In the rows, 128 means zero.
Each path below is one point turned by a fixed rotation once a step. After each direction that follows a path, write how fast that rotation turns it, in degrees per step (0 if it stays still).
Each turn is a multiple of 5 degrees from 10 to 175, or 0.
Each row of a path follows its step; steps can be skipped.
path 1
step 0: [129 142 120 132 122 127 119 117 137 136 117 136 142 144 126 112 129 127
 132 134 130 121 122 133 144 133 135 124 127 121 122 123 128 118 128 130]
step 1: [110 128 130 143 129 144 134 120 141 136 125 133 122 131 127 126 125 122
 141 138 140 138 126 132 131 130 132 122 133 126 125 132 129 128 147 121]
step 2: [124 123 131 129 142 129 119 134 129 131 137 123 123 126 128 127 147 137
 137 126 140 150 122 119 129 126 132 135 117 124 117 122 124 120 133 125]
step 3: [130 128 129 121 127 126 122 128 130 116 145 113 114 127 129 119 124 128
 124 130 118 144 133 126 130 124 134 128 129 141 133 109 135 125 128 114]
step 4: [128 133 136 117 131 122 114 137 131 125 134 125 140 124 130 116 122 118
 112 127 131 122 137 128 120 122 137 131 130 141 123 130 112 137 130 119]
step 5: [117 125 134 117 135 142 126 126 131 125 125 126 143 119 119 118 120 135
 129 124 119 121 132 127 134 121 123 121 130 140 133 148 130 120 120 133]
step 6: [139 129 132 129 145 143 137 126 141 124 127 137 140 128 129 124 135 119
 125 137 120 125 111 133 132 133 122 124 131 124 129 126 121 120 117 137]
step 7: [124 132 126 116 129 120 145 122 136 133 116 124 134 137 135 130 128 135
 127 148 129 133 116 130 133 128 123 125 124 129 131 121 129 121 148 135]
step 8: [121 138 141 134 122 130 136 126 124 137 116 129 119 134 120 124 136 137
 127 140 141 139 133 133 111 125 131 123 123 131 119 115 123 122 123 125]
step 9: [116 142 121 130 134 124 121 118 118 132 142 131 125 132 122 128 141 129
 128 121 126 139 121 124 108 125 134 129 130 142 129 128 141 128 131 126]
step 10: [118 133 121 127 129 126 113 126 133 107 136 126 121 142 128 108 135 132
 124 118 120 120 133 129 124 137 141 132 131 124 126 126 121 123 128 129]
Directions:
[127 132 131 131 128 129 133 125 129 125 130 126 126 125 123 127 127 123
 133 131 126 127 129 126 128 128 127 125 130 126 125 124 127 135 124 127] : 145
[127 128 127 128 124 129 128 129 130 130 125 126 129 130 129 129 128 129
 121 132 122 124 129 125 132 126 132 130 128 126 126 122 128 130 131 124] : 100
[126 125 126 130 127 127 131 127 125 126 129 127 127 126 130 128 132 130
 124 133 136 131 129 125 129 129 124 131 127 133 129 123 129 131 126 127] : 65
[130 132 123 132 127 129 131 130 126 128 130 128 126 123 129 126 128 132
 132 130 131 129 127 129 124 122 132 130 129 125 125 126 130 124 133 127] : 55
[129 126 122 125 125 132 131 126 128 127 132 130 132 130 128 126 127 129
 128 129 131 121 126 127 131 127 124 126 132 128 124 132 126 126 125 125] : 60
path 2
step 0: [139 130 136 130 129 117 123 138 128 122 136 113 136 125 132 114 131 124
 132 132 122 133 127 139 119 132 139 120 140 118 108 124 128 123 134 141]
step 1: [132 131 128 129 147 137 146 135 137 129 129 129 130 131 123 123 133 135
 136 123 127 118 140 142 133 134 131 140 116 132 138 135 120 141 135 139]
step 2: [124 134 127 124 126 117 124 114 125 133 134 130 114 140 120 133 131 126
 116 140 137 149 132 135 123 123 138 127 133 120 140 138 126 137 119 137]
step 3: [122 130 131 128 131 129 131 129 129 129 125 117 123 131 130 138 133 118
 143 122 125 112 127 130 132 106 143 129 138 126 130 113 122 121 112 120]
step 4: [131 137 131 139 123 116 129 134 122 121 121 124 123 118 123 118 128 136
 142 120 112 140 129 116 120 135 128 138 121 114 125 125 138 142 121 127]
step 5: [132 131 121 119 130 137 132 133 148 123 131 139 127 138 123 114 148 129
 133 138 123 135 118 127 127 118 135 132 123 131 123 141 129 120 136 119]
step 6: [104 146 141 130 130 138 125 118 131 143 137 127 114 137 124 140 123 134
 132 120 126 129 124 123 122 135 123 125 128 138 129 132 129 127 134 132]
step 7: [132 115 130 129 124 132 114 128 132 128 141 139 121 125 142 125 120 122
 148 136 127 130 125 134 125 126 122 111 131 115 137 119 128 126 115 124]
step 8: [129 136 124 138 119 124 135 134 143 139 130 132 150 120 130 128 123 130
 133 120 134 131 118 126 130 134 139 144 122 130 135 109 136 123 131 130]
step 9: [133 137 117 124 138 129 112 131 127 129 123 127 132 133 129 118 131 148
 123 128 122 140 138 137 112 138 139 115 133 127 122 128 120 119 138 129]
step 10: [126 129 139 126 154 141 122 126 137 126 117 129 126 138 131 134 119 123
 129 140 135 121 126 132 130 131 125 142 116 135 136 127 120 126 120 136]
Directions:
[127 126 130 130 127 134 129 130 131 129 127 133 129 128 129 130 131 125
 129 132 128 124 136 126 128 123 131 130 125 130 125 123 127 130 131 128] : 160
[130 128 130 127 129 126 129 128 131 129 130 131 136 128 130 131 126 128
 127 126 130 127 132 135 124 132 128 126 130 125 131 128 126 126 128 133] : 45
[136 132 130 127 121 127 130 135 129 126 126 127 127 129 126 128 124 127
 130 127 125 130 130 128 132 128 128 127 129 130 130 126 128 126 130 129] : 90
[126 131 122 126 123 131 126 123 129 129 125 132 127 133 124 127 132 131
 123 126 126 130 130 131 130 129 128 128 128 132 129 128 125 126 127 131] : 100
path 3
step 0: [126 118 121 119 132 141 121 138 142 133 135 132 144 138 121 146 128 121
 130 125 144 136 128 113 125 118 116 124 125 136 128 121 125 134 118 132]
step 1: [134 144 133 118 120 117 137 123 145 128 135 112 143 142 136 137 131 133
 120 128 121 124 123 122 123 128 123 139 112 130 121 120 119 132 126 128]
step 2: [131 127 125 115 137 122 135 129 148 140 133 134 145 127 143 122 133 128
 126 118 130 123 144 121 139 117 122 133 136 120 127 135 133 127 145 128]
step 3: [140 122 111 128 134 129 123 125 144 127 125 133 143 124 137 130 122 135
 127 120 130 148 122 130 117 136 107 143 129 137 133 123 131 128 124 131]
step 4: [120 138 125 119 133 135 134 125 140 133 116 127 141 138 118 135 137 128
 108 132 140 140 137 120 138 131 120 130 125 132 122 117 116 128 124 116]
step 5: [122 136 123 126 128 118 131 126 146 126 131 109 144 129 122 123 116 128
 122 120 134 125 142 132 124 126 133 148 120 117 121 130 135 117 130 135]
step 6: [133 117 120 111 144 131 119 131 136 128 137 129 135 120 130 124 126 119
 119 123 140 136 134 104 127 124 118 131 120 140 127 136 131 121 137 137]
step 7: [129 135 129 133 135 117 125 123 129 135 135 110 140 137 146 138 123 130
 112 129 136 149 121 121 123 137 115 129 124 126 128 121 121 127 119 127]
step 8: [117 131 129 114 128 128 124 130 141 146 127 130 144 140 132 126 118 128
 122 113 138 135 137 129 134 115 137 124 133 122 112 123 115 128 135 130]
step 9: [137 113 116 122 126 124 126 124 150 136 129 126 143 128 127 131 117 127
 139 120 126 124 130 114 111 134 125 138 114 120 127 126 122 125 120 138]
step 10: [127 126 131 117 135 125 129 128 131 134 137 129 142 145 126 136 138 117
 121 131 120 133 130 106 135 127 105 141 130 137 127 126 121 125 131 118]
Directions:
[128 127 127 134 129 134 126 129 126 127 128 128 132 129 132 128 123 124
 125 127 123 131 129 126 132 131 127 127 127 129 132 130 131 133 132 127] : 95
[128 124 125 128 126 131 125 130 129 130 125 129 128 132 123 128 127 128
 130 127 130 130 133 132 129 134 132 129 127 126 125 124 126 132 122 126] : 80
[128 127 132 127 126 128 123 130 126 130 134 124 127 130 133 130 125 126
 129 127 131 129 127 126 126 126 131 120 125 126 126 129 127 130 126 132] : 45
[122 129 130 129 124 124 133 130 126 129 127 124 130 132 132 124 129 132
 129 131 127 129 133 128 130 128 132 128 128 133 127 124 129 126 130 125] : 115
[127 131 126 127 130 124 127 126 127 127 127 125 129 131 126 131 128 128
 124 130 127 127 124 135 134 124 129 126 124 128 130 129 122 131 127 125] : 110
path 4
step 0: [123 131 122 138 126 112 131 135 132 130 128 114 115 132 121 138 129 120
 121 129 136 133 120 133 132 125 129 151 133 127 118 131 143 132 124 138]
step 1: [126 118 122 116 139 116 128 149 125 127 134 135 139 122 124 126 128 123
 123 133 124 112 119 141 130 129 132 143 115 140 125 132 129 128 128 121]
step 2: [116 130 146 135 131 118 129 128 124 122 123 127 121 120 128 136 122 134
 134 142 136 120 133 151 129 131 137 132 139 131 129 126 142 133 139 125]
step 3: [124 115 120 132 120 105 134 133 143 127 132 127 124 135 120 122 141 123
 133 129 125 127 121 134 137 127 135 122 131 134 118 128 127 145 136 116]
step 4: [128 123 120 133 123 129 119 136 117 138 125 112 131 117 116 141 125 116
 132 129 136 120 118 136 137 126 125 128 135 144 131 121 146 131 125 121]
step 5: [119 131 130 114 127 119 134 157 124 124 122 117 127 137 134 130 133 126
 132 131 135 124 126 128 129 124 139 142 137 119 118 135 137 134 130 123]
step 6: [124 118 133 136 131 116 129 141 129 113 120 139 120 109 124 125 139 120
 119 124 122 121 120 143 133 124 129 134 127 134 126 120 141 128 127 135]
step 7: [120 120 129 136 124 111 126 133 124 138 124 116 124 118 124 123 118 138
 133 135 133 119 123 135 146 135 133 140 120 122 127 130 126 134 145 117]
step 8: [111 116 122 122 126 119 131 135 135 124 133 135 134 133 133 135 126 120
 136 124 130 121 129 136 141 145 132 124 142 136 127 117 146 129 128 118]
step 9: [136 140 128 140 116 124 119 142 133 133 122 113 133 122 138 123 136 126
 137 124 129 123 121 141 130 125 135 133 131 132 124 124 142 147 123 127]
step 10: [121 116 132 116 125 114 134 154 116 132 126 122 121 118 126 131 126 131
 128 119 122 137 111 135 136 126 124 125 140 132 126 130 127 125 126 124]
Directions:
[126 128 121 131 124 130 128 124 131 131 127 131 130 129 125 129 125 124
 130 127 130 126 128 128 131 128 125 126 132 123 130 131 130 133 128 126] : 80
[123 128 132 123 131 130 127 128 128 127 128 129 135 128 130 129 128 127
 132 129 135 127 130 126 125 128 129 129 128 126 130 127 131 125 130 124] : 115
[134 127 128 131 130 129 125 128 128 124 129 134 130 126 127 128 129 122
 130 125 126 122 127 126 126 129 130 126 122 132 129 126 130 129 125 125] : 145
path 5
step 0: [126 125 125 134 134 128 137 138 140 123 125 127 144 120 119 120 132 122
 120 150 128 125 130 135 130 138 123 140 127 130 113 133 132 113 120 123]
step 1: [132 127 123 133 133 127 140 117 120 126 129 130 135 154 122 126 134 113
 125 131 134 137 128 129 134 132 131 144 140 122 128 129 129 110 134 132]
step 2: [130 142 134 132 120 122 135 116 141 113 119 126 139 128 139 112 126 125
 123 141 123 130 126 121 145 134 137 134 138 128 125 119 136 130 128 125]
step 3: [144 137 125 132 120 112 136 126 130 115 133 135 141 124 120 123 142 131
 132 127 144 129 128 136 134 130 127 132 130 119 114 135 119 124 134 140]
step 4: [128 125 124 136 122 123 142 115 120 117 128 130 139 128 137 137 150 130
 134 136 118 124 122 113 126 125 129 143 134 127 128 126 127 137 139 123]
step 5: [127 119 140 131 120 115 138 131 135 117 124 131 129 126 136 116 144 135
 130 125 138 130 125 136 125 125 121 127 126 124 113 118 145 124 139 115]
step 6: [125 123 122 119 134 116 139 141 126 118 114 131 123 132 122 122 147 129
 136 134 130 132 121 127 127 141 122 144 130 115 133 141 128 137 131 128]
step 7: [111 137 127 127 135 126 140 118 141 126 116 130 126 129 137 122 140 125
 120 121 129 141 127 121 123 110 121 139 123 115 128 121 130 126 134 131]
step 8: [130 135 129 130 146 108 137 135 130 125 134 129 134 119 132 110 134 125
 122 145 137 134 134 137 127 122 121 126 125 121 140 128 131 138 129 119]
step 9: [119 128 117 138 139 131 133 127 127 138 132 121 145 129 117 118 137 129
 119 134 123 131 121 130 121 129 112 141 134 111 114 128 127 134 127 134]
step 10: [136 116 124 146 144 126 144 125 137 124 126 111 133 135 129 114 126 122
 132 137 126 137 137 119 126 119 131 133 131 127 129 121 132 115 135 122]
Directions:
[132 125 127 126 124 129 128 128 129 126 126 128 124 127 132 131 129 131
 130 131 130 123 120 127 131 124 124 125 130 127 128 129 129 128 134 130] : 40
[127 129 124 131 135 131 126 128 133 130 128 129 125 130 125 126 125 129
 123 131 133 127 127 126 123 126 124 129 129 131 131 130 131 130 129 127] : 35
[131 127 127 129 129 134 131 132 129 130 129 128 127 129 127 128 129 129
 126 125 128 128 125 132 131 127 131 137 124 129 127 128 122 131 131 127] : 125
[131 133 127 126 128 125 128 123 131 125 127 132 129 123 130 131 125 132
 126 127 130 132 130 127 130 125 127 129 124 128 132 131 124 130 124 132] : 80
path 6
step 0: [117 142 130 125 112 138 145 135 130 135 128 121 136 117 138 117 117 127
 133 136 127 133 129 137 130 133 135 122 136 122 126 118 117 131 138 136]
step 1: [132 111 127 137 130 116 135 123 127 127 133 126 135 115 120 135 140 132
 134 121 128 138 141 126 123 128 131 126 130 114 128 112 126 135 110 115]
step 2: [136 125 128 129 141 141 119 127 125 130 136 135 116 134 138 128 137 122
 145 119 136 139 124 130 117 123 122 119 130 146 119 134 131 136 132 137]
step 3: [121 132 130 118 119 133 138 122 119 120 123 117 124 129 110 116 128 121
 124 146 130 139 126 125 134 129 125 127 121 144 126 122 117 113 135 128]
step 4: [126 137 128 127 125 123 118 124 149 124 117 138 142 119 119 115 138 129
 119 113 122 135 135 133 138 127 131 133 130 125 130 129 122 141 116 124]
step 5: [140 116 130 125 123 120 117 132 133 128 126 123 118 132 122 142 114 132
 133 130 129 127 124 136 120 122 115 111 144 132 136 136 129 144 129 131]
step 6: [120 124 129 124 131 131 128 127 132 145 124 124 145 139 130 129 120 122
 130 139 132 135 130 117 119 119 140 118 107 135 136 129 131 112 131 129]
step 7: [124 143 128 127 113 121 139 130 133 126 143 134 134 112 131 124 129 134
 109 114 130 136 128 140 116 120 130 134 129 130 125 122 132 124 135 131]
step 8: [117 114 119 136 132 131 123 112 124 139 128 123 116 117 131 136 127 134
 128 119 124 119 136 133 128 131 113 116 131 125 132 119 113 135 121 134]
step 9: [129 115 122 120 146 136 140 132 121 127 120 131 126 140 129 121 127 121
 132 134 124 140 117 128 116 115 122 138 112 128 130 130 136 139 123 133]
step 10: [127 126 142 117 119 128 119 117 134 109 125 122 126 128 135 132 131 119
 110 127 139 132 122 132 136 125 136 137 127 136 118 119 129 114 129 140]
Directions:
[127 129 125 123 131 128 120 127 129 124 128 127 128 136 122 125 127 125
 126 129 130 129 127 131 131 130 127 131 130 126 126 127 127 130 128 128] : 55
[130 131 128 126 131 128 128 123 125 132 129 130 125 132 128 133 131 129
 131 134 126 127 130 131 128 127 126 125 128 130 131 131 132 132 127 130] : 110
[135 126 128 124 129 132 129 126 131 130 131 125 125 133 130 131 127 125
 130 125 128 130 127 125 127 124 129 132 127 129 130 129 126 125 131 123] : 100
[124 131 125 128 133 127 128 131 132 130 128 129 130 128 131 127 130 123
 131 123 126 131 130 126 129 133 127 129 126 129 133 132 129 126 125 130] : 155
path 7
step 0: [145 140 136 139 130 124 126 136 130 128 115 121 118 128 124 124 129 112
 123 137 123 144 139 128 132 121 134 128 117 131 130 135 112 135 127 131]
step 1: [146 134 115 140 128 115 132 114 131 129 121 126 130 134 123 119 127 128
 133 130 136 140 116 130 121 125 128 121 122 124 126 137 121 115 114 125]
step 2: [140 131 123 123 131 124 131 137 131 125 139 122 143 143 125 116 122 129
 140 136 137 124 112 128 130 129 116 133 124 132 131 141 133 134 124 141]
step 3: [109 131 128 112 123 123 124 130 132 116 141 125 147 133 122 129 119 142
 134 137 143 133 124 136 125 131 134 125 130 131 125 120 124 123 130 129]
step 4: [123 136 142 111 120 144 132 127 129 124 134 126 138 123 129 136 128 129
 124 136 125 139 140 126 121 125 133 133 113 134 120 128 126 149 135 127]
step 5: [132 141 122 128 132 130 130 115 128 121 121 139 121 120 140 135 129 127
 129 135 123 145 141 142 127 135 147 118 124 124 121 130 122 137 127 126]
step 6: [140 139 114 150 125 136 130 122 135 124 113 124 129 129 140 122 131 115
 125 136 127 131 118 128 127 130 126 123 120 130 127 132 139 141 131 131]
step 7: [125 127 116 142 130 109 131 127 123 108 120 128 129 138 125 112 126 129
 129 137 139 131 118 127 129 127 133 133 142 135 137 137 129 129 133 134]
step 8: [123 136 135 118 112 115 127 127 134 127 127 119 132 134 103 119 132 120
 131 141 134 131 121 125 126 129 118 141 125 140 134 123 129 128 135 128]
step 9: [132 133 137 120 137 126 138 125 117 129 142 123 129 118 112 132 127 133
 137 146 130 136 133 134 122 126 136 133 123 137 130 127 107 124 125 126]
step 10: [139 133 124 124 130 142 133 114 138 131 129 129 137 120 126 138 132 129
 150 138 128 136 134 130 122 129 127 128 110 115 120 127 133 126 124 131]
Directions:
[126 127 129 135 131 134 129 128 129 127 128 125 130 128 128 128 125 131
 123 131 131 126 127 124 122 122 131 128 126 129 127 126 125 124 129 127] : 125
[130 124 127 132 128 123 129 129 127 129 126 123 123 124 122 129 126 124
 129 133 131 130 130 128 128 126 126 131 130 126 131 128 131 127 126 125] : 45
[127 128 129 129 134 126 128 132 129 125 128 133 124 130 129 127 124 131
 130 131 127 127 134 131 129 127 133 130 131 126 130 131 125 126 128 134] : 160
[129 129 127 121 126 129 129 123 128 127 127 126 123 127 127 131 126 127
 124 127 127 129 132 128 129 124 125 127 125 131 131 126 119 128 129 128] : 80
path 8
step 0: [122 131 122 126 125 129 131 124 129 131 126 136 128 126 123 128 134 129
 111 120 119 127 133 130 140 128 120 137 118 116 126 146 136 129 130 127]
step 1: [131 134 138 129 124 120 114 135 132 134 132 132 126 123 132 135 131 132
 123 128 127 126 131 124 126 122 112 133 124 125 113 135 130 134 124 145]
step 2: [135 125 121 127 126 114 119 120 121 123 122 132 124 118 136 133 132 122
 126 133 131 120 138 118 132 122 127 138 114 123 121 120 128 121 129 128]
step 3: [122 129 127 137 133 123 120 124 124 136 119 129 122 108 130 116 136 121
 124 128 131 122 123 123 128 130 124 123 123 135 134 130 130 123 139 142]
step 4: [126 117 127 114 118 115 124 125 136 133 122 116 122 122 124 118 132 135
 130 121 131 119 122 124 130 125 132 135 124 144 126 130 127 124 127 127]
step 5: [123 126 121 119 126 130 132 124 117 127 118 128 119 136 118 116 137 131
 122 129 120 125 126 131 137 127 129 134 117 125 128 146 133 131 132 133]
step 6: [124 137 136 123 127 127 115 137 129 134 130 129 125 132 121 128 137 135
 114 131 129 130 128 116 131 121 120 129 128 133 119 138 140 135 120 131]
step 7: [133 128 127 126 121 115 119 126 121 124 131 137 115 136 135 125 134 128
 119 136 130 120 132 123 132 121 127 130 120 120 110 120 126 128 131 123]
step 8: [122 135 130 136 126 120 124 129 121 139 121 133 124 111 129 124 136 119
 130 134 130 128 121 114 136 124 129 115 119 121 128 125 133 130 135 127]
step 9: [122 124 134 129 120 116 128 119 138 137 129 121 131 121 133 117 131 131
 124 117 132 118 123 124 129 122 125 122 119 137 119 129 126 120 134 119]
step 10: [118 124 127 122 123 121 139 120 123 133 123 116 129 129 118 119 129 125
 136 130 123 118 126 128 134 122 126 135 118 120 122 140 128 133 137 137]
Directions:
[127 125 126 129 127 132 125 130 133 128 124 131 122 133 124 125 124 128
 124 129 127 131 126 126 128 128 130 132 132 127 128 131 129 131 126 125] : 55
[130 128 125 135 123 128 129 126 123 127 123 127 131 131 128 131 128 129
 128 126 126 132 129 125 130 127 133 126 124 129 131 128 132 129 127 130] : 130
[132 131 129 122 127 125 131 125 126 133 130 129 131 131 126 130 128 127
 123 128 126 128 130 128 129 134 129 129 130 130 128 132 125 134 126 130] : 65
[125 128 130 124 131 129 127 129 127 128 127 126 130 134 123 132 126 132
 130 124 126 131 132 130 130 127 125 128 127 126 124 132 131 123 130 130] : 70
[124 126 126 126 129 131 131 126 123 125 127 129 128 126 125 129 130 126
 126 130 128 126 129 129 133 130 130 133 128 121 131 125 129 131 135 128] : 140
